In the rows, zero is written as 128.
Named turns come first, each shown by rows before and after it. Which turns, in which order, take the first row of each pair that follows to the second? Write the first one first, as in the answered first pair.
turn H:
[127 133 114 129 141 129 132 124 137 105 148 124 130 131 152 129 110 145
 131 154 114 127 139 115 109 118 112 131 151 143 142 101 125 131 117 154
 111 141 116 139 102 106 115 135 104 142 125 109 123 167 107  98 111 107
 127 152 162 127 143 148 117 142 140 144 127 126 120 146 138 117 139 133
 156 120 141 137 137 122] => [117 116 111 133 138 148 145 128 140 120 158 143 136 129 155 137 123 126
 124 143 135 126 140 129 124 114 125 121 134 147 128  98 136 139 126 144
 110 146 115 137 106 107  99 125  91 154 125 123 122 161 122 100 128 131
 130 132 169 138 155 148 125 150 131 168 124 133 122 131 134 128 129 124
 150 105 134 125 130 125]
[125 108 115 119 127 166 151 115 139 151 132 153 148 126 127 124 111 112
 122 114 155 131 128 140 157 138 142 117  91 118  94 129 133 131 149 101
 112 138 143 135 138 157 121 118 126 147 139 153 141 117 138 141 139 170
 110 103 148 134 147 134 150 108 112 146 142 116 106 104 121 125 121 119
 130 124 120 132  99 128] => [142 130 116 102 119 126 131  98 138 123 104 127 129 127 119 112  79 137
 121 133 110 124 111 121 126 137 120 141 122 106 111 131  91 113 147 124
 118 116 137 143 144 164 154 140 149 127 140 132 129 129 103 141 110 140
 100 131 136 109 132 126 138  95 126  92 145 102 100 133 137 108 136 139
 133 156 127 158 119 120]
[149 128 143  60 131 123 130 115 164 124 130 176 121 122 137 114 152 123
  79 100 146 131  99 163 149 171 162 131 118 128 105 107  85  96 159 155
 105 115 117 147 152 157 166 105 116 160 138 158 121  95 118 140 162 197
 115  99 120 147 142 185 146  99 133 140 161 136 112  88 130 137 123 134
 120 129 108 117  88 122] => [167 171 153  65 155  93  96 113 157  91 121 127 121 125 126  98 134 173
 116 127 108 144 116 125 118 185 134 144 152 125 143 119  88  85 125 173
 106 118 128 149 131 147 193 119 145 130 139 124 133 106  96 135 124 136
 117 149 105 130 115 194 123  83 151  98 173 121 109 121 133 109 144 151
 141 150 126 139  90 117]
turn S:
[128 129 127 122 135 115 110 120 135 113 117 108 131 133 120 119 115 143
 117 144 127 124 121 116 113 127 139 132 129 117 129 126 119 115 130 128
 135 108 129 145 126 123 141 133 133 130 127 126 126 135 141 135 120 123
 123 130 112 113 123 111 120 127 128 106 135 131 114 135 138 132 121 128
 129 147 149 128 131 124] => [131 119 117 130 120 109 121 114 139 119 121 121 113 128 127 119 115 127
 110 139 121 114 113 126 117 108 132 130 126 126 128 119 118 123 142 133
 127 116 121 143 137 138 138 135 124 137 131 132 119 132 132 134 128 136
 133 116 121 121 131 109 127 136 128 119 116 132 117 137 149 140 122 121
 126 141 133 119 146 119]
[142 129 125 130 120 127 126 116 139 139 122 128 118 123 128 129 124 110
 122 118 129 123 126 119 134 122 120 129 129 135 137 128 118 140 133 141
 121 131 134 129 137 126 135 144 127 133 134 126 121 125 123 105 125 119
 143 120 118 140 134 128 132 122 130 140 124 131 127 130 141 123 133 121
 126 135 128 113 138 130] => [135 125 133 125 127 141 127 123 139 146 123 130 134 126 127 133 129 109
 119 114 146 129 130 121 141 133 134 126 121 131 126 133 122 137 132 130
 127 126 139 128 132 115 129 137 126 137 131 131 124 123 134 107 130 125
 135 117 115 137 134 128 132 119 125 144 136 135 128 118 131 125 125 121
 121 133 135 113 126 138]
[129 151 143 129 146 138  88 120 140 108 121 114 144 130 111 126 119 155
 152 157 128 134 135  86 106 156 125 129 131 115 134 137 114 112 111 126
 136 126 132 133 107 128 145 126 141 111 127 107 127 151 128 117 118  94
 134 140 119 117 108 147 108 113 117  99 154 117 117 112 124 100 119 142
 133 133 138 151 126 130] => [142 130 114 145 112 116 112 100 148 113 128 142  92 120 126 123 120 121
 137 146 106 107 113 109 106 108  99 128 129 140 142 118 108 131 137 142
 115 146 110 130 136 171 142 133 120 122 140 119 110 145 104 113 135 120
 158 109 141 139 127 139 122 134 118 125 110 118 119 126 156 116 124 125
 126 122  99 134 165 112]
turn W:
[166 139  97 125  71 106 114  74 109 142 156 121 133  53 177 105 137 110
  95 171  95  99 121 135 137  99 123 134 120 164 168  81 108 139 140  80
  76 123 158 115 105 170 184 147 152 159 118 149 162 160  81 112 119 130
 129 136  90 161 141 108 116 141 100 122 100 143 146 155 149 154 167 116
 129 134  71 122 153  97] => [165 141 104 108  68 105 109  71 110 138 142 116 137  55 172 106 126 115
  85 175  92  99 113 133 131 110 130 141 125 151 161  83  87 126 144  81
  86 104 155 119 107 165 194 151 159 157 113 146 157 164  80 115 113 128
 115 142  82 147 137 102 114 133 101 101 110 141 145 155 147 151 166 127
 126 149  81 133 151 101]
[120 125 150 138 144 148 135 142 129 130 145 115 140 155 111 155 153 138
 139 126 143 133 154 124 139 124 162 124 143 140 136 130 152 126 131 131
 111 124 139 114 111 125 117 123 125 127 111 125 143 111 120 142 135 122
 141 129 143 122 121 150 146 141 129 143 119 132 141 134 124 115 116 121
 118 105 139 137 118 109] => [125 129 146 141 144 141 133 139 129 125 144 111 133 152 110 153 149 142
 145 128 133 132 155 120 134 119 153 125 146 144 145 129 154 127 129 137
 107 129 138 113 111 130 120 127 129 123 114 120 143 113 113 142 132 116
 146 134 144 124 119 151 145 142 132 143 113 130 141 142 131 113 122 121
 122 107 138 137 124 105]
[143 150 130 158 137 155 165 135 150 109 120 130 149 111 110  81 101 128
 162 120 120 117 158 160 144  88 144 112  93 198 118 142 148 108 121 161
  91 150 135 120 107 124 130 141 143 156 128 140  95 133 141  99 127 126
 113  97 166 131 104 152 123 129 125 150 162 110 104 135  98 142 125 107
 149 113 156 141 111 129] => [149 155 126 160 137 146 161 133 150 104 117 126 141 110 110  79  96 133
 165 123 108 115 157 157 137  85 136 114  99 200 126 141 146 107 119 170
  91 151 134 120 108 130 136 147 146 152 131 135  94 136 131  97 121 119
 114 104 166 132 101 151 122 127 128 142 159 106 104 143 103 139 129 108
 153 117 155 144 117 125]
turn Y:
[108 101 143 122 116 155 152 126 124 160 129 144 156 127 131 126 145 108
 119 121 159 136 116 147 168 139 160 113 108 132 115 128 104 129 163 136
 129 147 130 128 133 116  90 106 126 134 121 156 110 127 162 134 164 146
 131 105 124 125 145 123 147 141 122 152 162 148 125  83 104 149  95 127
 106 112 124 130  98 132] => [134 106 121 126  87 103 153  99 129 139 115 140  98 119 137 113 123 104
 115 130 103 114  90 145 143  99 117 130 135 146 141 113  76 131 178 171
 115 152 109 130 156 157 116 129 130 126 131 143  89 132 113 129 152 136
 146 108 130 124 146 114 149 150 138 130 127 135 122 122 143 145 115 129
 110 126  98 136 144 110]
[179 135 164 114 146  66  72 149 126 101 139  74 119 138 115 123 126 119
 146  78 134 100 110  93 119 172 127 152 139 118 128 121 116 128  71 141
 149  83 103 135 102 157 155 162 146 110 121 138 148 134 177 137 104  91
 106 137 176  75 173 182 138 149 102  84 136 138 108 139 129 151 155 131
 134 131 107 170 174 141] => [171 134 171 112 156  82  71 156 125 107 143  77 137 141 113 127 134 120
 147  75 152 107 120  95 127 185 140 145 131 113 119 125 126 128  67 132
 153  82 109 134  94 145 146 154 146 114 118 142 155 131 192 137 107  94
 101 136 174  75 172 186 137 146  97  91 149 140 107 126 117 153 149 131
 133 127 116 169 158 150]
[134 139 141 125 128 126 114 139 113 138 150 148 135 104 129 125 110 160
 138 127 109 128 134 125 139 118 120 112 152 132 121 106 157 117  73 128
 115 148 119 141 126 126 142 138 128 115 150 135 148 121 130 122 119 115
 148 143 122 139 139 118 106 154 135 128  99 118 137 152 126 154 130 113
 112 128 144 131 100 125] => [122 127 148 112 127 144 120 146 114 149 147 159 151 107 127 134 113 150
 122 120 130 129 130 135 149 128 143 109 141 120 101 106 148 111  81 116
 122 132 120 143 126 117 134 131 125 123 145 143 146 118 144 126 128 133
 132 132 120 133 145 115 111 151 125 130 111 123 136 132 114 161 117 115
 101 128 152 131  86 134]
[127 129 136 130 138 134 139 133 126 132 128 126 125 117 133 130 129 117
 139 120 132 134 129 131 134 136 130 134 121 126 144 124 135 125 128 128
 134 137 124 124 123 130 127 130 137 124 136 121 130 119 138 113 122 131
 129 136 130 129 122 149 125 117 128 133 122 126 121 137 145 136 121 120
 124 131 123 123 127 127] => [125 125 139 125 135 137 141 132 127 135 125 131 127 117 135 130 130 113
 133 119 136 133 124 133 137 138 134 136 119 123 138 124 129 124 133 125
 137 131 123 124 123 127 126 128 135 127 136 124 128 119 140 115 123 138
 126 133 130 127 125 147 128 116 126 133 125 128 121 134 144 138 117 121
 120 131 124 120 126 129]
Pairs:
Each pair is two turns apart.
[113 125 147  99 133 141 134 124 125 141 106 136 137 127 123 130 114 123
 110 149 138 135 112 133 120 148 151 126 131 110 102 127 101 114 133 127
 135 110 138 132 120 111 104 115 128 134 122 134 134 116 114 135 127 155
 111 123 127 102 127 109 137 118 125 127 154 135 133 114  97 131 116 141
 122 125 133 131 113 136] => [117 121 134 131 137 145 144 129 122 148 132 146 128 124 133 130 134 113
 130 143 145 137 129 139 129 130 138 111 119 134 114 122 143 136 125 125
 116 147 141 122 120 120  86 110 114 138 127 139 144 109 121 130 140 158
 140 114 142 128 133 118 142 132 125 168 133 138 137 118 103 139 120 123
 132 101 114 110 116 129]  W then W
[125 139 147 134 104 161 142 106 133 150 133 137 178 129 128 112 126 140
 106 131 104  96 138 140 149 185 121 121 125 163  75 110 118  96 116  84
 131  76  98 152 124 112 119 120 149 150 104 124 144 111 114 115 115 156
 107 153 110 116 113 145 143 130 130 132 145 120 117 132  98 157 132 106
 143 131 123 148  88 118] => [132 136 140 130  90 145 144  96 136 145 124 138 159 127 129 108 116 137
  97 133  87  86 124 142 140 174 110 128 133 164  79 106  99  93 126  95
 129  71  91 155 133 125 130 128 150 148 106 121 134 114 100 114 111 158
 107 152 110 113 115 139 146 132 134 121 134 117 115 140 110 157 138 109
 141 140 115 151 103 111]  W then H
[141 169 158 121 132  89  91 130 116 148 136 123 121  96 135 133 121 155
 144 142  80 147 140 143 105 134 132  97 114 134 141 149 113 121  82 125
 102 144  98 152 123 109 141 124 140 119 112 118 134 138 148 127  98  60
 129 137 111 119 103 132  89 140 157 132 120 124 129 162 127 129 180 126
 146 146 119 149 116 121] => [144 144 141 120  97  81 115 116 127 157 133 153  89  89 146 137 119 119
 116 129  76 126 113 167 110 103 128  97 105 144 129 133  91 129 114 130
  95 143  79 152 150 140 138 127 121 135 118 134 115 132 135 129 115  96
 136 107 124 129 123 119 105 156 152 149  92 126 130 158 147 146 177 118
 133 140  93 139 139 112]  W then S
[101 152 156 197 137 138 146 146 138 129 140 142 131 155 123 133 160 150
 162 107 150 140 151 122 131 128 146 108 132 156 146 125 162 142 110 128
 136 186 153 106 117 102 114 120 126 129 137 130 138 121 124 136 122 140
 133 136 148 168 156 140 112 144 108 169 142 158 108 142  95 123 127 134
 147 128 135 116 135 157] => [ 87 139 170 149 122 148 142 138 143 130 105 145 147 161 113 140 140 144
 115 105 158 135 121 129 130 152 176 124 133 118 110 126  99 111 135 119
 163 130 145 120 126  88 129 123 134 138 127 136 120 124 125 147 117 160
  88 131 132 134 157 123 116 129  99 127 170 159 101 120  84 125 111 155
 128 157 154 141 123 170]  H then S
[148 136 112 165 122 148 168 123 129 102 155  96 134 101 139 113 168 146
 158 148 140 170 132 119 129 133 116 113 156 166 110 144 166 129 107  99
 146 150 107 115 123 112 104 148 126 137 154 115 160 117 120 135 130 104
 127 139 140 139 111 143 129  91 125 154 127 143 138 129 124 115 161 105
 118 104 100 117 132 133] => [153 148 116 147 117 131 156 114 129  90 136  81 130 102 134 108 150 158
 152 157 120 167 120 110 112 138 110 127 173 154 113 146 136 115 108 109
 154 132 103 122 125 112 124 159 139 127 152 103 151 124 104 136 112  91
 114 154 132 119 103 137 123  82 130 120 134 135 134 140 130 106 166 121
 117 126 106 133 139 131]  W then W
[118 125 106 130 103 135 121 128 120 152 141 125 102 116 136 131 109  98
 119 134 142 109 109 158 128 117 142 126 134 100 113 110 114 126 141 134
 120 120 108 126 141 137 124 106 128 138 148 137 110 117 124 135 148 151
 131 136 131 150 158 142 150 142 136 134 130 131 131 114 146 116 119 114
 108 144 129 138 155 125] => [122 138 111 122 106 125 110 125 119 140 128 110 104 119 131 127  99 112
 120 143 129 111 106 148 117 125 138 135 146  92 119 114 101 117 136 141
 124 109 109 128 139 134 137 113 140 131 147 126 109 122 116 135 134 135
 124 150 121 136 149 141 143 134 140 109 138 127 129 123 146 107 122 125
 111 159 137 150 157 126]  S then Y
[140 149 139 116 122 105 104 120 131 105  91  96 114 133 128 113 103 133
 115 153  92 122 121 109  96 126 118 158 133 108 139 142  85 116 132 132
 138 105 119 133 125 127 152 136 151 122 122 105 118 126  98 124 118 107
 117 165 121 102 114 118 104 112 139  81 147 114 112 160 135 118 123 142
 121 152 131 147 134 128] => [122 151 156 121 152 142  99 142 124 118 107  93 156 138 123 121 123 142
 129 150 133 142 148 104 115 156 145 143 115 103 127 155 119 117 113 110
 146 108 138 130 103  95 132 118 150 124 114 111 139 123 136 125 125 107
 109 168 116 106 110 132 101 106 130  98 172 123 115 137 105 118 110 140
 124 137 151 140  99 144]  Y then W
[138 153 104 140 152  96 129 117 145 102 132  98  98 154 110 128 149 121
 131 129  78 120 148  97 126 124  69 118 165 141 176 136 150 150 107 110
 118 145 167 138 122 106 137 121 121 107 133 126 125 137  93 115 120 114
 147 122 148 105 136 136 139  87 109 145  99 134 140 138 127 103 123 137
 127 141 105  93 138 104] => [121 155 125 120 170 127 120 132 142 110 126  93 141 161 100 135 151 131
 123 127 111 135 156  94 136 161 103 116 154 116 153 148 147 134  99  90
 136 120 178 141 107  73 130 111 129 111 121 131 134 137 121 120 123 117
 120 127 135  89 130 138 135  72 100 134 136 140 139 113  99 102 109 147
 120 145 132 103 104 122]  W then Y
[124 116 111 119 132 137 138 130 140 135 105 144 123 132 143 134 128 113
 127 128 142 128 122 121 129 127 130 114 131 125 138 140 122 129 147 135
 134 120 119 137 135 125 112 141 117 135 135 145 115 130 115 140 124 141
 135 105 146 128 143 132 128 143 135 114 139 123 117 113 131 135 128 125
 127 111 129 138 145 138] => [132 125 107 133 136 128 136 130 137 131 112 138 116 130 143 130 130 118
 143 132 132 131 131 115 125 122 118 112 136 132 152 140 136 136 138 142
 128 135 123 135 131 129 113 143 119 130 137 139 119 132 110 137 121 127
 147 113 149 134 140 137 126 146 141 119 129 122 119 123 137 133 135 122
 134 107 126 135 151 133]  W then Y
[137 137 128 136  95 103 110 113 137 116 103 141 104 111 119 122 105 133
 128 141  77 115 110 113  90  94 117 138 150 118 165 130  98 135 145 163
 106 134 111 137 157 137 146 130 135 120 151 123 107 133  96 121  96 105
 124 134 132 129 130 107 116 128 144 105 116 108 124 159 140 121 136 139
 121 148 110 136 149 113] => [136 124 118 161  95 114 125 119 138 129 129 158  98 108 128 124 125 114
 137 130  92 114 121 126 105  77 115 122 134 136 168 124 132 155 145 158
  91 162 113 130 159 145 126 123 118 130 155 135 113 125 108 118 116 120
 144 116 147 153 143 112 122 141 139 146  98 115 127 155 142 133 133 121
 123 123  93 115 151 109]  S then Y
[159 149 146 119 102 125 119 166 165 182 115  83 167 121 146 118 158 143
 110 108 126 108 148 155 143 125  95 165 108 141 140 102  83 151 163 115
  99 162 107 174 180 155 120 178 137 143 100 158 101 134 105 152 151 135
 128 130 122 152 136 131 162  97 114 135  83 133 121 140 178 119 141 120
 122 105 114  98 179 115] => [162 172 154 130 125 123 101 174 157 169 120  59 180 123 141 113 159 171
 140 119 122 122 170 134 134 139  86 164 117 141 159 112 106 150 137 115
  97 175 119 171 161 141 124 180 151 127  98 142 116 138 106 149 134 102
 133 155 115 149 123 142 150  90 121 126  94 129 122 151 169 105 149 123
 135 108 127 102 169 116]  W then H
[149 186 143 153 126 103 124 170 137 146 140 128 121 120 139 119 123 132
 161 127 102 142 171  92 137 115 102 137  96 133 201 153 141 197  89 129
 135 164 140 121  91 170 170 133 113 106 143 134 121 155 150 146 139 119
 153 144 131 129 127  87 116 120 117 170 170 134 138 158 122 140 145 104
 138 115 110  92 131  83] => [135 171 148 148 127 129 135 179 138 163 145 145 141 121 141 129 134 117
 150 116 133 145 172 105 154 126 127 129  77 127 179 152 148 199  94 111
 140 159 142 120  91 160 154 122 104 118 139 150 122 149 172 149 156 142
 145 127 135 132 135  87 124 123 106 189 178 143 140 134 108 150 130  99
 130 103 113  84 116  91]  Y then W
[129 118 111  97 128 150 155 138 123 106 146 129 133 124 150 131 142  93
 142 135  88 126 140 110 113 150 103  99 121 131 103 114 136 125 114 150
 128 106 147 108 137 153 141  99 144 120 135 107 124 102 186 130 132 169
 142 129 131 126 120  73 132 149 144 172 106 157 119 126 149 136 115 102
 145 135 136 119 119 142] => [130 121 112 100 132 150 152 140 123 104 148 127 134 124 148 130 143  97
 146 137  87 128 144 107 113 152 101  99 123 133 106 114 142 127 109 150
 127 111 149 108 134 150 140 100 147 118 135 104 128 103 186 129 131 164
 145 133 130 126 119  76 130 149 143 172 108 156 119 127 148 134 116 102
 147 134 138 117 117 142]  W then Y
[151  58 119 133 119  69 121  90 122 119 127 125 144  85 103 176  87 136
 111  95 106  96  96 138 105  95 111 135 124  96 105 118  66 101 111 111
 132 127 117 119 137 130 132  93 162 153 146 114  92 122 149 119 132 146
  98 106 127 126 108  47 129 104 137 123 130 158 181 141 131 123 174 138
 128 120 147 139 113 142] => [156  78 125 141 138  63 107  96 117 107 130 104 152  87  98 170  86 160
 137 108  99 105 114 121  99 106 103 136 133  96 122 125  84 100  90 114
 131 136 129 118 122 119 137  94 173 140 146  99 103 125 147 115 118 117
 103 128 121 125  94  56 119  98 145 113 138 152 180 153 127 111 182 141
 141 125 156 143 108 143]  Y then W
[104 134 114 140 119  89 164 104 136 138 126 116 100 104 149 102 149 102
 128 133 152 156 149 115  92 111 102 138 149 122 156 125 125 115 121 154
  96 171 141  61  99 106 126 154 161 145 132 136 141 100 116  87 126 137
 173 128 129 145 153  95 127 145 138 102 118 118 134 151 119  99 128 134
 143 157 118 126 152 133] => [ 94 141 129 132 138 107 154 116 131 141 126 105 131 109 142 105 154 115
 134 135 172 172 162 108  99 138 121 135 144 110 149 134 133 107 108 141
 107 162 153  61  84  82 122 146 168 143 124 134 151 100 135  87 123 130
 159 136 120 137 146 101 121 135 134  97 141 122 133 140  98  93 121 140
 144 158 138 131 128 145]  W then Y
[ 59  91 202 146  91 144 167 168 176 152 155 200  97 127 131 126 151  90
 140 120 157 173 120 154 183 151 106 134 103 157 122 174 162 163 121 177
 126 134 148  96 138 165 105 101 140 138 145 143 144  97 147 109 173 147
 150 149 138 184 151 148 152 149  85 132 103  98 165  89 133 141 115 116
 133 151 107 110 139 177] => [ 68  97 206 102  67 111 155 147 181 133 107 186  78 125 122 118 112  97
 106 133 120 159  80 149 158 154 101 166 131 131 114 171  85 134 141 194
 144  87 132 111 155 173 141 124 159 131 141 131 116 108 113 114 148 140
 119 161 123 148 142 129 148 134  93  66 110  87 156 102 147 129 117 142
 121 194 116 142 159 174]  H then W
[165 183 121 146 147 142 136 124  68  93  97  79 168 148 134 143 116 121
 179 184 150 116 116 113 115 159 123 129 113 134 179 129 139 129 106 136
 185 125 129 139 100  97  95 182 129 137 137  93 173  58 142  85 150  86
  88 139 125 159  85 149 129  86 118  65 161 132  98 187 141  96 117 125
 123 134 114 130 128 156] => [178 165  99 144 107 114 152 103  78  92  86 100 120 140 145 141 102  94
 152 177 122  91  81 131 107 121 102 141 120 147 180 112 105 135 138 155
 174 124 105 142 131 137 106 196 117 145 147  99 147  58 111  86 157 109
  99 118 137 164  99 133 141 100 120  65 127 129  96 200 173 104 121 121
 114 138  85 128 164 142]  S then W
[132 131 126 149 139 128 124 116 124 137 148 114 134 119 130 129 134 130
 143 121 129 129 131 119 120 116 122 123 130 144 139 129 144 123 114 132
 118 142 133 129 122 130 125 129 132 126 125 133 132 130 123 135 142 141
 128 130 131 127 125 130 139 119 135 138 134 126 126 122 121 127 125 127
 142 120 118 134 125 128] => [124 126 132 133 137 138 123 116 125 140 141 117 144 121 127 132 131 127
 130 120 141 130 125 122 123 128 137 126 126 133 126 131 130 114 120 126
 129 127 133 132 121 122 125 127 134 131 120 137 129 130 129 138 144 149
 114 128 126 119 127 127 140 114 131 129 146 130 124 110 114 128 118 132
 136 125 127 139 116 134]  H then S
[120 108 112 142 113 132 146 131 142 148 148 156 115 119 128 123 142  94
 119 114 137 118 120 148 149 116 136 122 111 136 124 118 134 143 143 119
 112 137 126 119 146 141 117 121 114 141 132 147 130 127 126 117 142 155
 138 104 141 148 146 118 146 140 118 158 112 122 129 118 139 135 126 113
 125 120 116 111 129 123] => [126 125 112 162 131 127 136 136 137 139 160 139 117 120 126 118 146 112
 148 122 131 128 140 134 144 118 122 118 118 147 145 123 163 150 121 123
 104 157 136 114 132 136 117 120 121 128 137 136 144 128 126 114 133 130
 152 121 142 155 135 128 138 139 125 162 111 119 131 131 139 127 135 109
 139 113 118 108 127 121]  W then Y
[115 123 140 139 153  99 130 123 140 131 101 130 139 141 143 104 135 138
 112 121 133 112 116 147 140 129 132 130 136 155 112 121 118 132 123 155
 117 129 139 136 102 119 123 137 141 138 125 110 119 125 119 139 122  97
 111 156 120 114 122 132 132 143 139 113 146 120 133 130 137 118 131 132
 137 154 148 153 112 113] => [114 112 133 139 141  97 141 117 143 136 102 141 125 138 147 105 134 124
 103 116 131 104 107 156 142 117 128 129 134 159 109 114 112 135 134 158
 113 132 132 136 113 131 121 139 132 143 127 117 111 123 114 139 127 112
 115 144 127 119 130 128 138 148 138 121 135 120 134 129 145 125 129 127
 132 150 138 149 122 110]  S then W
[119 156 162  95 122 122 110 114 130 126 106 113 124 122 137 115 134 152
 123 121 146 133 110 124 129 157 161 138 122 106 104 133  94 121 143 144
 166 123 143 153 126  88 147 146 137 152 131 132 133 145 111 150 126 113
  99 130 133 130 129 126 120  94 151  86 141 120 132 120  97 128 135 140
 126 153 164 145 115 141] => [112 154 159 124 142 145 118 131 125 138 137 119 139 121 140 121 160 150
 149 115 172 144 139 128 147 158 164 116 103 124 109 135 148 141 127 133
 153 157 155 143 113  80 121 132 123 156 133 140 151 139 135 147 141 116
 119 122 143 155 134 139 122 102 145 131 137 127 138 111  85 136 133 122
 134 123 160 123 100 144]  H then W
